Some points:
[-19   8   5   9  17  43 -16  -1 -45  -8 -17 -27  -5 -38  14 -10  -1 -32  -8 -21  15  27 -19 -16  -2 -15 -20  23   4  37  -4 -27  -6  -1 -21 -31]
[-24  27  22  -1   4  20   0 -32  10 -25 -23 -15  -9  29 -23  31 -30  22 -24  10  -9  -3  -6  20  37 -44  24  26  18 -37  23  18  13  24   2  32]
[-39  -8 -54   3  17 -11 -14  -8  -6  41 -13  26  23  19  -6  -3  47  26 -27   6   6 -23  12  14   5 -48  -7   5 -34   7  11   5 -11  17 -10 -33]
[  8  26   1  22  26 -11  57  20  21  12 -35  13  64  22   7 -57 -15  45  -7  16 -31 -74   7  52  13 -10   1  26 -22 -70 -69  -8  -6 -33  24   2]
[-17  50 -41  -7 -27 -58  -4 -14 -12  10  -9  20  46 -28  10 -40  42 -25   7 -38   4 -23  34 -17 -23  38 -17 -10  -4  20  17 -41 -21 -47  25 -33]
[-53  -5   9 -18  -9 -14  -9  -4 -22  20  11 -24  18 -26  -3 -30  -6  13  17  26  -4  15 -28 -18 -38   1  36  24 -14  21  -7  15  16   5   7 -18]
[-36  22 -13 -17 -22 -28  10  -7   5  24  13   5  15  58 -15  20   9  60 -37   7 -10 -29  18  29 -18 -11  -1 -13 -15 -45  -7  39  -3 -32  79   0]
[ 28  -1   4 -27  20 -32  32  21   7  -9  61   3  34  56   9  68  34 -12 -45  25  25 -34  31   5 -22 -10  14 -25  21  33  -6  64 -22 -37  61  15]
[-68 -45 -13 -29   7  12   9 -16 -29  12   3  34  -3 -12  23 -31  -8  10  19 -18  -7  20 -10  -4 -20   2   5  51  12  15 -55   5 -18 -15 -12 -34]
[ 15 -16  15  -2 -30   5 -63   9  -6  -7  48 -17 -34   6 -33  56  -7  -8  -8   1 -15  35  -1  -9  37 -13   8 -40   4   5  38  26  14  27 -11   6]
[ 32  32 -24  12 -17 -13   6  38  -8  29  16   4  36   6  13  -8   2  16  -3  10 -36 -29  -3  31  19  22 -15  -2  -5 -43 -14  11  14  -1 -20  -5]
[ 25 -32  58  31 -15  45  31 -12  21 -16   2 -32 -40 -21  -2  -1 -53  13  -1   0  -1  31  10 -16  37   9  54  -7  24 -18  14  41  13  40 -41  33]
[ 81  14  40  36  15   9   8  37 -17 -16  -2   3   6  25 -16  11  16   2   4   7   3 -17 -30  35  49  15  -3 -21 -12  18  -5  10  -3  18 -56  17]
[ 37  -9  50  12  11  29  25  -1  42  -2 -28 -52 -11   9 -28  -2 -10  -9 -34  16 -22   6 -42  32   6 -48  -2 -16  -7   1   1   1  -2  18   0  27]
[  8  -5  11   9 -13  34 -53   9 -14  -9  11  26 -16 -37   0 -27 -13  -9  27  -8  21  35 -34 -12  15  34  34   8  21  31  44 -47 -28 -14 -37  -7]
[ 22 -51  -4  -4  36  37 -21  11   8  18   0  13  -6 -23  -4  18 -29 -16   6  20  -7  49  13   2 -10 -37  37 -43  -1  -6  15  21  -8  68  22  27]
[-41 -29   7  -5  35  29   0 -15 -31 -21 -19 -12 -21 -58  45  -4 -18 -10   4  13  25  -3 -11  -3  -5 -26   2  23 -24  36  -6 -22 -36   9  -8 -19]
[  9  32  -1  27 -17 -41 -31 -13  -2 -18  -6  25  30  -7   4 -42  -7 -29  23 -11  10 -27 -45  -5   3  66 -29 -10 -13 -20  -8 -36  11 -18 -39   0]
[ -2 -53   5 -23   9   9   7   1  -3  27  18 -31 -43 -10 -18  28  -5  -8   4  19  26  57  25  -5  24 -27  30 -14   3   9   5  -5  -3  27   3  32]
[-13  26  26  -2  -1 -44  26  50  19  13 -19  -5  63  18 -17  13  21  47 -19  11   9 -23   4  34 -15 -27   6  -5 -12 -19 -35  71 -25  -4  21   2]
[-32 -29 -30 -19 -16  -4   3  23   4 -27  39  27  29 -13  37  13  22  13  26 -14  -6 -16  12 -31 -55  30  -2   7   2 -11 -59   4  13 -42  27 -33]
[ 49  -3  53  -2 -28 -41  24  18  41  24  37 -19  -8  25 -39  21  -5  27 -35  36   2  19  44 -21  -4 -42   2  15   1 -15   9  42  31   8  19  20]
[  5  21  14  45  13  10  19  10 -25   4 -58 -19  16  -7   1 -52   4   3  27   9 -70 -48 -28  19 -14  31 -49 -18  13   1 -63  17 -19  -3 -27 -29]
[  7  14  -3   1  20  31 -10 -16   1  -2 -18  29  21 -17  27 -29  19 -13  38 -51 -21 -24 -30   5 -10  60 -36   2 -40 -10   0 -39   1 -20 -29   2]
[  7   2  39  -5   8  39 -17  -4  13 -19 -16  -1 -43  12   5  39 -17  47  -8  35   4  55 -15 -66  19 -37  -5   7  -2   0   9 -10 -13  38  -3  40]
[-28 -10  35  -2  28  11  -7  10   6  -5   8 -49 -47 -22 -17  -8   5  -5  11   2  16   7   5 -14   5 -33  35   6 -12   5 -28  -3 -46  11   6  18]
[ 43  12 -21 -22 -10 -12 -16  -4   4 -10   8  -8 -15  39 -16  24  -7  -9   5  -7  15  -9   7  18   5  19 -37 -13   4 -50  61  -1  14  31  30  -7]
[-39  43 -31  22  43  -6 -34 -25 -28  11 -28   0  28  -7   3 -30   5  17  -9  -7 -19 -69  -1  16   3  13 -35  20 -13   2   1 -57   2 -18   3  -6]
[ 14  33  12   0   0 -36   6  18   1  -6 -39  23  32   7  36 -25   5  12  51  -3 -16 -40 -14  17 -13  28 -23  -6  -9 -14 -39 -22   4 -30 -27 -42]
[ 28 -20 -20   2  28 -34  27  63  32  13  -6 -11  31  40 -47  50  48  17 -54  20 -15 -11  25 -22 -13 -18 -10  -8 -15 -13 -18  52  11   5  57 -10]
[ 20  37  13   5  10  15  -2  21   0   3 -24  11  26 -59   0  -9  18  13   2 -18   6 -17   5 -10  45  67 -21   8 -19  -3  14 -26  -4  -5 -33 -23]
[-16 -21 -45 -21   3  -2  19   3 -14  20  15  21 -23 -13 -11 -21  -2 -17   1  17  12  15  -6 -30  -3  -5  22  15  -1  13  29  18  43  15  56  37]
[-36  19  10  11 -21 -46   8   5   5   3  -4 -22 -10   6 -20  20   4  17 -31 -14 -29  -8   0   5 -36 -39 -16  11  -9 -43  -3   0   4  -1  -3 -18]
[-54  11  -1   2  20   2  31  -5 -32  -6 -11  35 -58 -31  46  -2 -36  17  -5   9  -4  16   1 -29 -59 -26   8  23   1 -28 -67  15 -25  -4 -31  19]
[-12  22  -8  13 -36 -21 -18  15  21  68  -3 -43   6  -2  26 -40   1  12   5  -9 -53  31 -14 -19  -7  -2  -1 -13  -1  -5  16 -30  33   6   1 -10]
[  4  10  41 -26  10  14  32  36  28  15  -3 -18 -43  30   3  24 -19  25 -56  52   6  30  16   4   9 -43  20   6 -24 -30  23  46  -1  25  26  18]
[ 63 -19  36  50 -22   8  47  22 -26 -33  -7  -1  -3  -8  -2  -5   5 -50  27 -21  56 -14  -4  41  44  65   0 -38  13  -5  21   7 -17  -5 -52  15]
[ 37  -7 -14  43  -4 -19  -6 -48  13 -14 -17  39  45 -15  13 -17  16  -7  30 -26 -14   1  -3  23  15  53 -30 -17 -13 -11  20 -11  15 -18  -5 -13]
[-32  16  -9  -7 -18   2  -8 -22 -13 -23  34  33  17   1  16  18 -12 -25 -33 -12  47 -70  19 -30 -10  23  13  20   1  29  46  12 -12 -48  -1  -4]
[-46 -14  -4  -1  10  46  -4 -20 -27 -35 -15 -47 -35 -37  20 -21  -5 -26  27   4  14  21 -30  -9   3   8   0  12  27  20  21 -19  15  10 -31 -38]
[ -1 -21 -27 -33  -2 -28  28  30 -20 -41  38  -2  32  12  -4  62  11 -13 -25  -8  87   4  53  12   6 -10 -11 -13   6  21  27  62   8 -46  54  29]
[ 13  11  30  45 -33  21  -8  -5   2 -13 -22  10  17  32  12   6 -33  -4  55   2 -25   7  13 -18  38  17  -7 -27 -17  -9  20 -45   8   2 -30  10]
[ 37 -12  37 -10  18  60  16  -8  33  -5 -37 -28 -29  -3  12 -19 -24  -4  21   2 -12  23 -15  28  29  10   7 -14   9  27  -5 -10  34  19 -27  18]
[ -2  -5  -4  -6  -5  14  13   7  27  10  -3 -41 -27 -19 -12  -4 -21  -5 -23  -3 -12  42  -7  33  16 -43  16  36  20 -31 -14   9 -22  65 -32  20]
[ 41 -14  -3  43 -15  32  10  -2 -15  23   4   2  -7 -29  -4  -4 -44   8  49 -25   0  26 -15  -4   8  10  11  15   2   5  24 -33  31  28 -40  12]
[ 56 -35  -2   0   6  11   6  -4  32   2  48  13 -29  39 -18  23  11  36 -30  50  18  12  20   9 -10 -25   9 -33  38  -4  37  32  32   3   8  25]
[ 29  -3   5  22   5 -17 -36   5   4 -12   1   2  -1 -23   6  -6   4 -22  53   7  -3 -19 -14  11  -9  88 -36 -18  13  21  14 -20   8   5 -33 -22]
[  5  17   8 -25  12  33  11 -25  11   7  16  10 -26 -14 -19  11 -23   0 -14   4  38  25   5 -13   4 -56  41   6  -9  -8  14  22 -13  20  10  19]
[  4 -28 -30  -7   3 -54  30  -8   2  57  14  15  23  28 -19  39  27  25   7   5 -35 -29  22  -1 -52 -15  19  12   5  14 -62  25 -12 -15  28  -5]
[-68 -20 -26  -6   3  -7   5 -12 -12  27 -27 -10  24  -7 -30 -16  13  -4 -10 -22 -12   6   3 -34 -23 -52  16  43 -18  19 -41  20 -17 -16  18  -5]
[-13   4 -11 -18  -6 -11 -18 -26 -35  -9  30  40  -1  -4  -5  -7  14   0  21 -15  14  10 -12 -20   8  23 -11 -16 -13  37   8 -23 -41  -8  -2  -5]
[-20  29 -12   7 -18  28 -34 -29 -13 -41 -13  28 -57 -46  -8  -4 -20 -13  16   6   0  -9   6  -2  -3  -9   3   8   8  22  14 -48  17  30  26  10]
[ 29   1 -23 -35  14 -37 -21 -26  47   9  30  38  25  17 -14  57  48   9 -39 -42  51  12  45 -36 -40 -14 -11 -12  50  -6  39  31 -10   2  54  10]
[ 28 -33  36 -25   3  43  16  27  54  30   1 -21 -36 -16  -2  17   2 -58 -47  -4 -40  11  -2 -10 -13 -13  60 -15  25  -6   6 -10  21  21 -13   3]
[-44   0 -12 -18 -27  22  -6 -15 -27 -40  -4   8  23 -29  23 -16 -15 -41  11 -40  22  11 -24 -17  41  27  10  19  19  25 -19 -23  10  16 -12 -43]
[ -5  34 -11 -23 -14 -29 -19   9 -13  -3 -27  -2  42   2   2 -38  28  -4  28  -2 -18 -30  28  -4 -47   2 -25   5  -2  -7 -37   1  -1 -51  22 -25]
[  5  12  -2 -30  29  -1 -31  -7  26 -39  -4  22   1  30 -28  41 -12  -7 -42 -32  57  -8  46 -20  32 -37  -2 -14  17  15  45  48 -40  -6  13  13]
[  2  12 -30 -19 -11 -24  -6 -61   9 -44  17  15  19  43  -6  29  16 -14  -4 -34  53   2   3 -37 -24  43 -16   0   0  33  64 -39  19   6  29  15]
[ 31  29 -13  35  -6 -47  -9 -16  16  -8  -4  -2  -1  51 -20  28 -20  40   8 -18 -14 -36 -11  50 -12  -1 -12 -41   5 -27  12 -14  25   6  -4  24]
[ 96 -20  30 -11 -29   9  21   6   1 -18   2 -16  25 -11  44 -51  17 -28  16  35  -7  -7  23  19  13  87  10 -36 -31  -5 -24 -24  10  -8 -14  21]
[-21  47 -33 -58  30 -36  26  39 -43 -18  -8  23  41  30  25  13  28 -37  11 -16  59 -54 -13  -5  -8  18 -27  -4  28  42 -27  36  -2 -18   0 -14]
Along one direction, these points spread out more than along any other. Take the direction at right angles to it along which they spread out most. Then take the direction at right angles to both along which they spread out most. Go by this last direction. How far along it is each point below, from 0 to 99? The average is 50, and the first point in the table lies past the average. One standard deviation of the points above along it is 16.
[ 10  -9  20  -4 -16  62  17  14  -3 -30 -22 -12 -40 -32   8   3  -6  18   6  14  -4  20 -38  27  34  -7   9 -17 -16  12 -23 -30 -50   2 -36  -2] 47
[-39 -34 -26  24  -6 -12 -13   0  -3 -19  37  15 -21 -18  -1 -34  23 -28   0 -27   2  24  17 -34   5  36  30   0  14  41   2 -34 -15 -23 -17 -42] 73
[-35 -53  22  15 -23  28  30  12  44  30  27  -5 -45 -10 -33  16  -9 -22  14  35   2  79  -6 -19  35 -20  42  -5 -23  -1  -4   8  20 -20  -5  39] 55
[ 24  23  21  -9  26 -12  34  14  12   1  26   2  63  29  -5  48  -1  38 -30  29  21 -20  -3  28 -12 -21 -41  -4  53 -31  -8  58  -8  -3  41  27] 33
[-56  -1 -40 -15 -33 -28   7   3 -28  32  21  -2  29 -19  24 -34 -11  -3   2  34 -44  20  19 -29 -10  11 -10  40  -9  33 -31 -29  14  -1   5 -38] 69
[-36 -19   1  -9 -25 -38   3   3  -5  42  10 -17 -30   9 -33 -40  -4 -20 -16   9 -51  26 -17 -16 -19 -16  16  38  -4  21 -14  -7  24  20  39 -42] 62
[ 19 -38  34  20   1  41  -4 -14  16  20  16 -10 -37  20  12 -18  -8 -33  17 -22   3  60   2 -32  21 -11   1  30   4  15  19   9  21   6 -25   9] 55
[-33  -1  -4  -2   8   9  -7 -30   2  -8   8   1 -32  25 -29  14   6   1 -25   5 -11  15 -15  -3   9 -51 -18 -27  10 -15  28 -29   1  21  17   1] 58
[-26  20  20  -5  -2 -18 -35 -19 -31 -18 -40   9  14 -25  27 -30  33  15  16 -36  10 -23 -14   4  -8   7 -11  24 -40  42 -11 -62 -23   2 -23 -27] 64
[ -6  19   4  20  10  42  -4   2 -23 -25 -36 -20  -4 -51  29 -57 -12 -30  22  -3   7  -9 -32  33  27  36 -32  17 -16  19 -24 -32 -16 -11 -72 -33] 50
[ 68 -13  -3  22   5  42 -16  -3  17 -15 -20  30 -31  23  19   1 -11   7  21  13 -23   0 -12  48  21  29  19 -48  14   4   5 -15  -1  -7 -62  37] 25
[ -1   1   3 -28  17 -21 -52 -27  -5  14  -4 -17 -32 -14  10   6  -3  -4  -6  13 -37  17   7   4  -6 -38  29  15 -27 -17  21  36  12   3  10  18] 57
[ -7 -45 -46  -2  -2 -18   5  14  25  27  39 -10 -14  52   6  12 -15   3  -7  15 -36  10 -12  -4 -14   6  29  15  11 -26 -17  -4  21 -12  35  12] 49
[ 24  41 -56  20 -18 -30 -24 -23 -23  -6  26   1  21 -11  15  19  34  -5  -9 -25   1 -42  39  26 -24   0 -53 -31  11 -51  38  19  17 -38  36  -9] 45
[-44   6 -26   8  17  -4 -31   5 -28  26 -44  -5 -11  18 -25  -5 -43  37  11  -3   5 -37  -6  12 -29 -32 -48  35  15 -24 -19 -24 -20  -1  28  -8] 59
